Turns, then the turns between two rows, first turn first; the first pair answered:
turn Pume:
-.11, .03, .17, .17, .47, -.15, .00, -.44, -.04, -.07, .01, -.22 |-> -.13, .06, .09, .20, .08, -.15, -.08, -.10, -.50, -.12, -.26, -.34
-.17, -.24, .31, -.16, -.02, .08, -.05, .16, .44, -.10, .10, .08 |-> -.23, -.29, .24, -.17, -.26, .05, -.19, .39, .15, -.11, -.16, .05
-.33, .09, .08, .12, -.06, -.01, .05, .13, .40, .09, .07, -.15 |-> -.37, -.01, .11, .17, -.04, -.06, -.11, .15, .27, -.02, -.08, -.25
.57, -.48, -.26, -.24, -.17, .01, -.15, .21, -.63, .06, -.37, .11 |-> .72, .06, -.43, -.35, -.29, .03, .31, .05, -.27, .14, .20, .44
turn boda:
-.04, .03, -.02, -.07, -.03, -.20, .24, -.43, .41, -.09, .30, .16 |-> .29, -.49, -.14, -.26, -.34, .00, -.21, .11, -.08, -.05, -.18, .13
-.06, .26, .30, .23, .39, .31, -.06, .44, -.35, .31, -.34, -.33 |-> -.14, .64, .26, .22, .36, .35, .30, .28, .21, .36, .21, -.13
.13, .00, .00, .23, .26, .01, .02, -.22, -.22, .05, -.01, -.06 |-> .27, .10, -.08, .06, .09, .16, .14, -.10, .01, .09, .19, .12
-.38, -.23, .04, .01, -.16, -.21, .05, -.27, .35, -.23, .20, .04 |-> -.08, -.53, -.10, -.18, -.42, -.07, -.18, .11, .16, -.17, -.03, .16
turn vukoz:
-.30, -.26, .05, .15, -.22, -.12, -.29, .26, .20, -.16, .01, -.09 |-> -.22, -.39, .07, .10, -.15, -.09, -.36, .27, .17, -.13, -.03, -.06
-.09, .18, -.10, -.02, -.06, -.02, .09, -.10, .00, .02, .16, .01 |-> .07, -.03, -.14, -.05, .04, -.03, .03, -.17, -.01, -.01, .16, .12
-.06, -.06, .34, -.06, .12, .12, .33, -.12, .39, .06, .25, .19 |-> -.17, .02, .24, -.04, .03, .01, .35, -.14, .37, .01, .29, .13

(2 to 3 turns a pair)
.24, -.10, .10, -.08, .35, .07, -.14, .11, .39, .06, .11, .08 |-> .18, -.09, .14, -.02, .54, -.03, -.17, -.03, .37, .02, .07, -.05  boda, boda
.12, -.06, -.04, -.03, .30, .02, -.32, .14, .04, .00, -.33, .15 |-> -.03, .01, .05, .07, .45, -.02, -.26, -.02, .07, -.02, -.34, .00  boda, boda, boda
-.16, -.13, .23, .26, .23, .09, .07, -.33, .20, -.28, -.07, -.08 |-> .07, -.16, .00, .03, -.40, .19, -.04, .25, -.17, -.23, -.16, .12  Pume, boda, boda
-.09, .07, -.01, .26, .18, -.12, -.13, .00, -.47, -.07, -.22, -.26 |-> .20, -.03, -.13, -.02, -.18, .13, -.13, .38, -.38, .07, -.20, .03  boda, boda
.12, -.14, -.35, .07, -.48, -.20, -.03, -.19, -.14, -.17, .18, .04 |-> .30, -.41, -.26, -.01, -.30, -.14, -.25, -.16, -.21, -.14, .03, .00  Pume, boda
.07, .71, -.34, .11, .03, -.22, .07, -.25, .17, -.03, .09, -.09 |-> .09, .65, -.43, .17, -.17, -.28, -.04, -.06, -.15, -.02, -.15, -.18  Pume, Pume, Pume
-.05, .52, -.30, .21, -.24, -.34, .36, -.37, -.23, -.05, .31, .03 |-> .37, .14, -.15, -.09, .09, -.01, .37, -.43, .34, .07, .57, .35  boda, Pume
.01, .14, -.10, -.03, -.08, .14, -.04, .18, .14, .14, .17, .19 |-> -.20, -.27, .00, .00, .00, -.07, -.30, .08, .01, .03, -.13, .01  vukoz, Pume, Pume
.45, -.21, -.05, -.15, -.07, .02, .14, -.24, .16, -.06, .17, .26 |-> .45, -.07, -.09, -.16, -.27, .00, .14, -.14, -.04, -.08, .15, .30  Pume, Pume, Pume
-.15, .21, .02, .32, -.16, .15, -.02, .07, .14, .03, -.04, -.17 |-> .09, .04, .08, .23, .06, .33, -.08, .14, .17, .16, -.09, -.13  vukoz, vukoz, vukoz
.01, -.35, .00, -.07, .00, .00, -.09, -.12, .22, -.17, .00, .24 |-> .04, -.12, -.21, -.11, -.29, -.02, .03, .05, .00, -.12, .08, .32  Pume, Pume
-.39, .22, .25, .40, .08, -.28, -.03, -.05, .12, -.10, -.02, -.38 |-> -.18, .15, .42, .35, .32, .05, -.15, .21, .17, .12, -.12, -.32  vukoz, vukoz, vukoz
-.55, .19, .21, .24, .36, -.26, -.10, -.11, .30, -.05, -.03, -.09 |-> -.08, -.31, .11, -.16, -.10, .11, -.40, .51, .27, .04, -.18, .27  boda, Pume, Pume
-.28, .28, -.15, -.05, .03, -.07, .27, -.02, .12, -.11, .15, -.05 |-> -.26, .18, -.15, -.15, -.10, -.01, .27, .12, .25, -.10, .15, .03  Pume, Pume, boda
.00, -.10, .27, -.16, .02, .29, -.19, .14, .37, -.03, .15, -.11 |-> -.05, .09, .06, -.07, -.32, .25, -.20, .34, -.10, -.05, -.04, -.22  boda, Pume
-.16, .23, -.50, -.14, -.54, -.32, .30, -.11, -.06, -.04, .62, -.02 |-> -.37, -.72, -.09, -.04, .02, -.43, -.32, -.20, -.16, -.13, -.12, -.46  Pume, Pume
.33, -.20, -.17, -.19, .00, -.21, -.04, -.21, -.53, -.05, -.07, .07 |-> .10, -.19, -.02, .01, .27, -.27, .01, -.52, -.28, -.12, .01, -.08  boda, Pume
.04, .07, -.29, -.02, -.28, -.15, .12, -.13, -.45, -.23, -.03, -.04 |-> -.07, .03, -.11, -.01, .17, -.14, .22, -.49, .05, -.21, .23, -.01  boda, Pume
.19, -.34, .11, .06, .00, -.01, .04, -.10, .04, -.12, -.23, .11 |-> .12, .04, -.07, .13, -.28, -.05, .22, .01, -.13, -.13, -.05, .13  boda, Pume, Pume
-.40, -.24, .12, .11, -.05, -.18, .04, -.15, .04, -.34, -.01, -.30 |-> -.08, .03, -.09, -.08, -.53, -.02, .18, .18, -.08, -.24, .22, -.06  boda, boda, Pume
-.21, -.07, .12, -.02, .25, -.10, -.12, -.16, .13, -.02, -.02, -.12 |-> -.20, .04, .10, -.09, -.01, .08, -.10, .24, .18, -.01, -.03, -.02  boda, Pume, vukoz
.01, .07, .07, -.06, .30, .28, .09, -.23, .22, -.05, .28, .17 |-> -.20, .16, -.05, .05, -.19, .20, -.09, .18, -.44, -.12, -.19, -.11  vukoz, Pume, Pume
-.22, .14, -.13, .05, -.45, -.28, -.03, .04, .07, -.16, .05, .02 |-> .09, .00, -.11, -.18, -.39, -.06, -.06, .12, .27, -.06, .16, .22  Pume, boda, Pume
.08, .30, -.16, -.11, -.44, .14, .07, .30, -.15, .07, .08, .16 |-> .10, .27, -.22, -.06, -.29, .17, -.01, .28, -.33, .14, -.07, .15  boda, Pume, boda
.42, .12, .11, -.17, .19, .32, -.02, .17, .02, .25, .06, .22 |-> .16, .09, .32, .04, .58, .09, -.09, -.14, .02, .17, -.09, -.11  Pume, boda
.06, .16, .12, .08, .22, .21, -.14, .41, -.23, .28, -.32, -.21 |-> .21, .15, .10, -.08, .30, .35, -.08, .33, -.04, .29, -.15, -.07  Pume, Pume, boda
-.22, -.05, .08, .21, .19, -.06, .10, -.16, -.10, -.06, .10, -.16 |-> -.01, -.29, -.03, .09, .09, -.06, .00, -.13, -.28, -.11, .00, -.08  Pume, vukoz
-.19, -.08, -.03, .05, .01, -.09, .10, -.23, .28, .03, .18, .09 |-> .09, -.39, -.04, -.13, .04, .06, -.15, .04, .01, .10, -.02, .08  vukoz, boda
.41, .00, -.04, .02, -.23, .00, -.06, .09, -.43, -.01, -.04, .21 |-> .43, .13, -.04, .01, -.02, -.02, .10, -.11, -.43, -.04, .10, .19  Pume, boda, Pume
.06, -.10, .21, -.01, .15, .04, -.12, .22, .08, .06, -.01, -.17 |-> .12, -.19, -.02, -.04, -.23, -.11, -.11, .08, -.17, -.05, .05, -.10  Pume, vukoz, vukoz
-.13, .38, .01, -.09, -.29, -.02, .04, .23, -.05, -.05, -.02, -.09 |-> -.13, .44, .11, -.10, -.01, .02, .14, .04, .22, -.09, .19, -.13  boda, Pume
.15, -.44, .16, -.22, -.20, .23, -.15, .14, .19, -.05, -.25, .24 |-> -.06, .11, .09, -.08, -.25, .08, .26, -.12, .44, -.13, .19, .31  Pume, boda, boda
-.16, .20, -.02, -.07, .15, -.02, .18, -.37, -.01, -.15, -.25, -.28 |-> -.15, .37, -.10, -.06, -.03, -.05, .27, -.28, -.18, -.15, -.24, -.26  Pume, Pume
.17, -.10, .06, .03, .33, .06, -.18, .01, -.14, .09, -.27, -.14 |-> .11, .22, -.20, .08, -.17, -.08, .05, .09, -.35, .04, -.17, -.07  Pume, vukoz
-.15, -.04, .21, -.20, .05, .09, -.02, .11, .78, -.02, .26, .08 |-> -.21, -.36, .18, -.25, -.17, .12, -.29, .43, .59, -.04, -.05, .04  Pume, boda, boda
-.06, -.17, .12, .07, .16, .18, -.18, .31, -.02, .09, -.09, .00 |-> -.24, -.04, .09, .17, .08, .07, -.10, .23, -.10, .05, -.11, -.13  boda, Pume
.22, .39, -.01, -.12, -.02, .28, .15, .28, .15, .22, .13, .15 |-> -.08, .51, .12, .06, .28, .09, .26, -.07, .17, .16, .17, -.05  boda, boda
.13, -.27, -.03, -.12, .14, .05, -.19, .12, -.32, .25, -.56, -.13 |-> .09, -.06, .05, -.11, .52, -.01, .25, -.47, .32, .20, .02, -.02  boda, vukoz, vukoz
-.11, .56, -.03, .17, .04, .09, .16, .12, -.24, .08, .06, -.16 |-> .09, .33, .13, -.03, .36, .24, .15, .03, .29, .20, .21, .06  boda, Pume
.20, .13, -.29, -.05, -.31, -.04, .17, .08, -.40, .08, -.01, .20 |-> .08, .33, -.29, .02, -.25, -.09, .34, -.07, -.19, .06, .17, .16  boda, boda
-.43, -.09, .12, -.12, .44, -.01, -.06, -.24, .33, -.08, -.03, -.24 |-> -.12, -.30, -.23, -.36, -.14, -.13, .09, -.37, .28, -.15, .22, .11  Pume, boda, vukoz
.08, .01, -.14, -.11, -.13, -.08, .10, -.16, -.03, -.08, .23, .18 |-> -.01, .14, .08, .07, .29, .03, .03, -.22, -.06, .05, .05, -.07  boda, vukoz, boda
